Each row has a name. After each piece below comes the name of the row it's from, unless a question asks for something else. Each question is about the rows just above it. Places in a row count from 1.

Columns, left to right: L F B A J
 2.62 -0.29  2.20  0.86 -0.37 : j_504
-1.09  5.12 -0.97  0.43 -4.96 : j_823
-1.72 -1.24  0.56  3.60 -6.50 : j_655
 0.56 -6.50 -1.24 -1.71  3.60 : j_446
 2.99  1.01 -7.73  8.49 -2.31 : j_45
 0.96 -6.30 -0.67 -0.09 -0.80 : j_531
 3.37 -0.56 -0.94  1.04 -5.02 : j_165
-4.97 -3.45 -5.71  2.90 -1.71 : j_918
 4.52 -2.65  2.04  1.73  5.45 : j_369
-2.82 -3.70  0.51  1.48 -3.21 : j_571
-2.45  5.86  5.44 -2.44  5.58 : j_575
 4.55 -0.62  3.90 -3.32 -1.70 : j_982
-1.72  0.56 -1.24  3.60 -6.50 is which row reordered?
j_655
Put  3.60  0.56 -6.50 -1.24 -1.71 back in order: which row is it?
j_446

Columns, left to right: K S C Z W Y E P N X
-0.18  0.80 -0.08 -2.25 -0.69  1.55  2.70  1.67  1.43  1.98 : j_181
-0.83  1.17  1.70 -1.66 -0.09 -2.31 -1.09  1.51 -0.90  0.83 : j_683
 5.14  1.04 -2.14 -0.12  0.68 -1.86 -5.29  2.41 -0.72 -0.77 : j_208
 0.13  1.43  1.25  2.38  0.32 -1.60  0.55 -0.18 -1.56 -0.70 : j_991
-4.53  0.73  4.04 -0.71 -0.99 -4.56 -0.31 -0.01 -2.96 -0.68 : j_299
-0.05  2.92  2.19  3.87 -1.29 -2.95  1.21  3.68 -4.35 -0.39 : j_896
 0.38  0.39  0.58 -1.18  0.88 -0.63 -1.11 -0.16  0.54  0.68 : j_544
-0.22 -0.16 -0.87 -2.14 -1.59  0.70  0.78  1.72  0.31  0.01 : j_324
-4.53  0.73 -4.55 -0.68 -0.31 -0.71  4.04 -0.01 -0.99 -2.96 : j_403
 2.50  0.92 -0.80  0.36  0.48  0.16 -1.45  1.35 -0.15 -0.27 : j_763
Does one of the named rows hold  4.04 -0.01 -0.99 side by side, in this order?
yes
Which row holds these entries in another order? -4.56 -4.53 -2.96 -0.99 -0.71 -0.68 -0.31 -0.01  0.73  4.04
j_299
Among the named rows, does one hold -1.66 -0.10 -2.31 -1.09  1.51 next to each other, in this order?
no

Columns, left to right: V G T R D Q M H
-3.73 -0.61 -0.12 -3.26  0.86 -1.23 -0.29  4.38 : j_594
-7.25 -1.38 -1.81  4.49  3.32 -7.05 -4.11 -0.70 : j_928
 2.20  1.03 -7.83 -8.30 -5.14  2.36 -2.30 -2.58 : j_596
-7.25 -1.38 -1.81  4.49  3.32 -7.05  4.15  0.53 : j_38
-2.56 -2.53 -0.25 -1.39 -6.00 -0.24 -4.58  2.40 : j_82
-0.35  2.34  0.94 -2.15 -1.78  1.82 -0.68  1.16 : j_728
-0.35  2.34  0.94 -2.15 -1.78  1.82 -4.65 -0.70 : j_890
Which column holds this, read top down?  4.49 -8.30
R
-0.68 -4.65 is in which column, read top down?
M
Where does -2.56 -2.53 -0.25 -1.39 start? Give its row and place.
j_82, 1

Columns, left to right: sal vob nal fise sobo Mogum dupu Dolu Poret Fasis
 0.12 -1.12  4.21  5.56  1.24  1.67 -6.04  4.65 -4.13 -4.15 -> j_699
-4.33 -3.53 -0.83  3.84  3.11 -2.82 -2.11  2.45 -0.25 -3.12 -> j_954
-4.10  2.92  2.81 -0.92  1.85 -6.04  0.08 -5.89 -4.73  4.24 -> j_354
 4.75  6.26 -3.16  6.15 -5.35 -1.01  3.71  3.04  2.14 -2.76 -> j_787
Is  6.15 -3.16 printed in one of the named rows, side by side and in this order?
no
-6.04 -1.01 is in which column, read top down?
Mogum
Among the named rows, does one hold 2.92 2.81 next to each other, in this order?
yes

Columns, left to right: tad suzir zenu meri
 5.26  4.38 -0.04  2.69 -> j_615
-0.04  4.38  2.70  5.26 -> j_402
 2.09  4.81 -0.26  4.00 -> j_226
Does one of the named rows hold -0.03  4.38 side by side, in this order?
no
Move every entry of  2.09  4.81 -0.26 by -1 step of 0.01.
 2.08  4.80 -0.27
2.69 5.26 is in which column, read top down?
meri
Which column holds 5.26 4.00 top down?
meri
5.26 4.38 with -1 step of 0.01 on every entry:
5.25 4.37
Where does  5.26  4.38 -0.04 start? Give its row and place.
j_615, 1
Put -0.04  2.69  5.26  4.38 back in order: which row is it?
j_615

Columns, left to right: Bota Bapim Gev fas Dures runuz
 4.52 -5.92  2.29 -3.57 -5.53  4.59 -> j_868
 7.99 -6.99  7.60  4.10 -2.28  5.36 -> j_189
-1.52 -0.03  1.74  3.31  1.47  2.07 -> j_618
-0.62 -0.82 -1.21 -4.29  1.75 -3.19 -> j_676
-0.34  1.68  0.17  4.46  2.23 -1.12 -> j_236
 4.46  1.68 -1.12  2.23  0.16 -0.34 -> j_175
 1.16 -1.30 -1.28 -1.58 -5.76  1.44 -> j_835
-5.82  2.63 -3.82  2.10 -2.54  1.56 -> j_813
 5.97 -1.99  1.26  8.25  1.91 -5.08 -> j_263
-2.86  2.02 -3.14  1.31 -3.08 -0.05 -> j_960
 1.59  3.70 -5.16  5.93 -3.35  2.85 -> j_466
1.59 3.70 with +1 step of 0.01 on every entry:
1.60 3.71
 1.74 -1.21  0.17 -1.12 is in which column, read top down?
Gev
Put -0.34  0.16  2.23 -1.12  1.68  4.46 back in order: which row is it?
j_175

Columns, left to right: lufuv lizil tizop vipab zepan veka
-0.34  4.02 -4.72  7.73  5.35 -5.31  j_965
-2.79  4.27 -0.78 -3.56  4.14  0.90  j_978
-1.58  6.94  6.74 -6.32  6.35 -4.54  j_491
-0.29 -6.81 -6.03  7.60 -4.96  6.28  j_307
 0.11 -5.91 -6.75  6.50 -5.57  6.11  j_644
 0.67 -6.87 -2.31  4.38  6.38  1.70  j_726
-0.42  5.35  7.73 -4.72  4.02 -4.73  j_760
-0.58  6.97  7.93 -6.59  6.28 -5.14  j_734
-0.57  6.98  7.42 -7.17  6.23 -5.12  j_253
-1.01  7.16 -5.90 -6.94  6.81 -4.33  j_829
-2.79  4.27 -0.78 -3.56  4.14 -4.33  j_141
 0.67 -6.87 -2.31  4.38 -1.77  1.70  j_323
Row and place where  6.94  6.74 -6.32  6.35 -4.54 starts:
j_491, 2
Does one of the named rows hold  5.35 -5.30 side by side, in this order?
no
Which row holds these entries in another order? -4.73 -4.72 -0.42  4.02  5.35  7.73
j_760
Where does  5.35  7.73 -4.72  4.02 start? Give its row and place.
j_760, 2

Columns, left to right: fifi Sipan ruli busiv
 6.63 -5.22 -3.48  1.30 = j_321
-4.12  5.59  3.72 -0.63 = j_94
-2.55  3.27 -1.03 -0.87 = j_476
-4.82  5.70  3.77 -1.12 = j_852
-5.79  5.58  3.02 -1.18 = j_100
-3.88  5.35  2.29 -1.55 = j_393
 5.84 -4.47 -1.13  1.44 = j_657
Is 3.72 5.59 printed in one of the named rows, side by side and in this order?
no
Does one of the named rows hold  3.77  5.70 -4.82 side by side, in this order?
no

